[-23   5  -3  23 -43 -17  26  50   3  10  -7 -16  13  10   9   0  24  -3  22
 -22  35]
[  8 -31  19  17  33 -31 -37  28  26  -7 -27 -23 -15  -5 -16  41   4 -41  35
 -18 -11]
[ 19  19 -37   0 -27 -33  29  23   8   2 -14 -39 -27  27 -11  43 -21  13  -6
 -18 -12]
[-17 -14 -63  39 -14  13 -18  60 -17  -5  25  21  45 -50  27 -77  13 -31   3
 -34  41]
[  0  19 -11  11 -26 -28  21  46  30  18 -28  29  -2  -4  16  17  13 -14  10
 -43  56]
[ -2   4 -55  14  57   2  -3  80  -7  17  12 -27  -3  -8  26   3 -27  29 -29
 -27 -23]
[  5  -4   2 -11   2 -27  17  72   3  39  37   8  27 -11  46  -7 -29  -6  -2
 -24   2]
[ 58 -20 -41  25 -15  14 -19  43 -24 -16  -6   0 -19  12   3 -20   5   7   5
  -7  60]
[ 17  13 -22  27 -69 -19  19  39 -31  17 -10  24  -4   7  -2  15   2   0  18
 -16  47]
[ 41  -6  -4  45 -72 -36 -16   3 -23 -38 -38 -22 -53  32 -22  36  45 -37  13
  -7  19]
[-15 -31  12   8 -23  26 -25  21  36   8 -22  -9  -3   3   9 -25  42 -48  25
   9  31]
[  0  -8  -8  24 -34  -2   0  13  -2  16  -8   9  15  20  23   6  29  -2  15
 -17  33]
[ 17 -12   5  29  11 -33 -31  20  37   0 -11 -41 -18  13   3  55 -17 -16   3
 -15 -24]
[ -9 -28  33  13 -41 -40   0   9  49  -4 -40  14 -12  -1  34  -8  35 -52  33
 -34  29]
[-24 -31  40   1 -33 -30  23  17  23  15  -7   6  -5 -14  21   3  19 -48  31
 -16  36]
[  8   8 -11  25 -58 -18   5  54 -18   6  -6   0  -4  41   1   6  36  -6  10
 -47  30]
[ -1  28 -41   9 -69 -22  10  64  -1  16 -12 -17  -8  37  -8  39  46 -19  23
 -40  46]
[ 20  52 -38  30 -18 -37  28  31 -26   3   7 -37 -43  18 -13  45 -14   7 -18
 -39 -14]
[ 34  -5 -28  27 -54 -18   1  70  11  22 -22   2 -10  22  19  21  50   3  30
 -25  33]
[ 50  24 -57  63 -13 -24 -21  53 -38 -60 -41 -13  25  20 -41  -1  16  -1  -7
 -29  36]
[ 17  15 -23  19 -78 -31   9  52  14   0  -6 -17  -8  29 -22   5  35   5   9
 -21  26]
[ 48  16 -63  46 -17  23 -28  51 -32 -34 -24  -9 -16  -5 -22  -5  25  -5  -9
  -7  34]
[ 21 -37 -27  56 -14   9 -54  54 -21 -76 -38 -12   4 -33  -2 -64   8 -31  12
 -16  16]
[-11 -54 -53  27 -43 -22  -5 102   3  19  19  39  57 -23  36 -53   1 -22  16
 -19  47]
[ 42   5 -52  25 -37 -21  -7  39 -52 -11 -42   2  -2  48 -54  -9  27   1   4
 -21  53]
[  7  -3  35 -13  19 -22   6  22  54   3 -22 -35 -15  -6  24  30 -24   9   4
 -22 -28]
[ 10   7 -40  42  23  14 -35  44  -3   7   5 -23   3 -11  36  29 -17 -14  14
 -23  19]
[ 38  10 -25  32 -19 -20   1  45 -17  -3 -15 -63 -11  51  -8  59   7  26 -24
 -35   0]
[ 10 -20 -17  24 -51 -16  20  42  13  22   5  -2   7 -11  12 -23  29 -12  11
 -38  50]
[ 15  34 -57  19 -13   5  14  47 -35  16 -13 -29 -27  13 -24  32  -9 -14 -10
 -37  -2]
[ 15  12 -37  16   0  -5 -21  86  -3  13  -7  41  44 -14  19 -38   1 -35  19
 -43  25]
[-19 -10 -25 -15 -21   9  -4  68  -1  22  15   1  22  -7  22 -35  -2 -11  18
 -26  37]
[  4 -27 -29  -3 -13  16  -3  79   9 -17  -5  34  28 -22   8 -78  32 -16  19
 -34  51]
[ 13 -43  10  47 -21  -4 -18   7  -8 -20 -46   9  10   1 -17 -47  -5 -47  11
  19 -12]
[ 29  34 -43  -5 -20 -21  11  49 -10  18 -12 -61 -62  12  -8  46  13  20 -18
 -29 -14]
[ 19  -4 -26  21   8 -12 -29  12 -27 -31 -20  -1  -6  37 -10 -58  10 -11  24
   0   4]
[ 34 -14 -90  53 -10 -27  -2  22 -38 -33 -16 -10  -9 -25 -10  10  20  -4   4
 -15  17]
[ 13  -6  13  34 -11  15   3 -11  20 -30  -6  39   3  -3  15 -11  12 -24  20
  -2  21]
[-11  31 -30   8 -60 -41  24  48 -18   2   1 -18   0  21  17  21  25 -10  12
 -34  31]
[ 23   4 -56   0  22  -4 -14  43 -12 -24   3   5  46 -24  -2   1 -14  -6 -25
 -37 -13]
[ 16 -17 -55  63 -10   2 -18  40 -30 -32 -11   4   9  19 -29 -12 -11 -16  14
  13  33]

[  0  19 -11  11 -26 -28  21  46  30  18 -28  29  -2  -4  16  17  13 -14  10
 -43  56] 0 1
[ 34 -14 -90  53 -10 -27  -2  22 -38 -33 -16 -10  -9 -25 -10  10  20  -4   4
 -15  17] 2 1
[ 13 -43  10  47 -21  -4 -18   7  -8 -20 -46   9  10   1 -17 -47  -5 -47  11
  19 -12] 3 2
[-19 -10 -25 -15 -21   9  -4  68  -1  22  15   1  22  -7  22 -35  -2 -11  18
 -26  37] 0 2
[  4 -27 -29  -3 -13  16  -3  79   9 -17  -5  34  28 -22   8 -78  32 -16  19
 -34  51] 2 0
[ 19  -4 -26  21   8 -12 -29  12 -27 -31 -20  -1  -6  37 -10 -58  10 -11  24
   0   4] 2 3
[  8 -31  19  17  33 -31 -37  28  26  -7 -27 -23 -15  -5 -16  41   4 -41  35
 -18 -11] 3 4
[ 15  12 -37  16   0  -5 -21  86  -3  13  -7  41  44 -14  19 -38   1 -35  19
 -43  25] 2 0
[ 21 -37 -27  56 -14   9 -54  54 -21 -76 -38 -12   4 -33  -2 -64   8 -31  12
 -16  16] 2 3
[ 38  10 -25  32 -19 -20   1  45 -17  -3 -15 -63 -11  51  -8  59   7  26 -24
 -35   0] 1 4
[  7  -3  35 -13  19 -22   6  22  54   3 -22 -35 -15  -6  24  30 -24   9   4
 -22 -28] 4 3
[ 13  -6  13  34 -11  15   3 -11  20 -30  -6  39   3  -3  15 -11  12 -24  20
  -2  21] 3 0
[ 23   4 -56   0  22  -4 -14  43 -12 -24   3   5  46 -24  -2   1 -14  -6 -25
 -37 -13] 2 4
[ 17  13 -22  27 -69 -19  19  39 -31  17 -10  24  -4   7  -2  15   2   0  18
 -16  47] 1 0
[ -1  28 -41   9 -69 -22  10  64  -1  16 -12 -17  -8  37  -8  39  46 -19  23
 -40  46] 1 0
[ 16 -17 -55  63 -10   2 -18  40 -30 -32 -11   4   9  19 -29 -12 -11 -16  14
  13  33] 2 1
[ 42   5 -52  25 -37 -21  -7  39 -52 -11 -42   2  -2  48 -54  -9  27   1   4
 -21  53] 1 2
[-15 -31  12   8 -23  26 -25  21  36   8 -22  -9  -3   3   9 -25  42 -48  25
   9  31] 3 0
[ 19  19 -37   0 -27 -33  29  23   8   2 -14 -39 -27  27 -11  43 -21  13  -6
 -18 -12] 1 4
[ 50  24 -57  63 -13 -24 -21  53 -38 -60 -41 -13  25  20 -41  -1  16  -1  -7
 -29  36] 2 1
[ 41  -6  -4  45 -72 -36 -16   3 -23 -38 -38 -22 -53  32 -22  36  45 -37  13
  -7  19] 1 3
[ 10   7 -40  42  23  14 -35  44  -3   7   5 -23   3 -11  36  29 -17 -14  14
 -23  19] 2 4
[ 10 -20 -17  24 -51 -16  20  42  13  22   5  -2   7 -11  12 -23  29 -12  11
 -38  50] 0 1
[ -9 -28  33  13 -41 -40   0   9  49  -4 -40  14 -12  -1  34  -8  35 -52  33
 -34  29] 3 0
[  5  -4   2 -11   2 -27  17  72   3  39  37   8  27 -11  46  -7 -29  -6  -2
 -24   2] 0 4
[ 58 -20 -41  25 -15  14 -19  43 -24 -16  -6   0 -19  12   3 -20   5   7   5
  -7  60] 2 1
[ 29  34 -43  -5 -20 -21  11  49 -10  18 -12 -61 -62  12  -8  46  13  20 -18
 -29 -14] 1 4
[  8   8 -11  25 -58 -18   5  54 -18   6  -6   0  -4  41   1   6  36  -6  10
 -47  30] 1 0
[-24 -31  40   1 -33 -30  23  17  23  15  -7   6  -5 -14  21   3  19 -48  31
 -16  36] 0 3
[-23   5  -3  23 -43 -17  26  50   3  10  -7 -16  13  10   9   0  24  -3  22
 -22  35] 0 1
[ 17  15 -23  19 -78 -31   9  52  14   0  -6 -17  -8  29 -22   5  35   5   9
 -21  26] 1 0
[ 34  -5 -28  27 -54 -18   1  70  11  22 -22   2 -10  22  19  21  50   3  30
 -25  33] 1 0
[ 15  34 -57  19 -13   5  14  47 -35  16 -13 -29 -27  13 -24  32  -9 -14 -10
 -37  -2] 1 4
[ 48  16 -63  46 -17  23 -28  51 -32 -34 -24  -9 -16  -5 -22  -5  25  -5  -9
  -7  34] 2 1
[ 17 -12   5  29  11 -33 -31  20  37   0 -11 -41 -18  13   3  55 -17 -16   3
 -15 -24] 4 3
[-17 -14 -63  39 -14  13 -18  60 -17  -5  25  21  45 -50  27 -77  13 -31   3
 -34  41] 2 0
[ -2   4 -55  14  57   2  -3  80  -7  17  12 -27  -3  -8  26   3 -27  29 -29
 -27 -23] 4 2
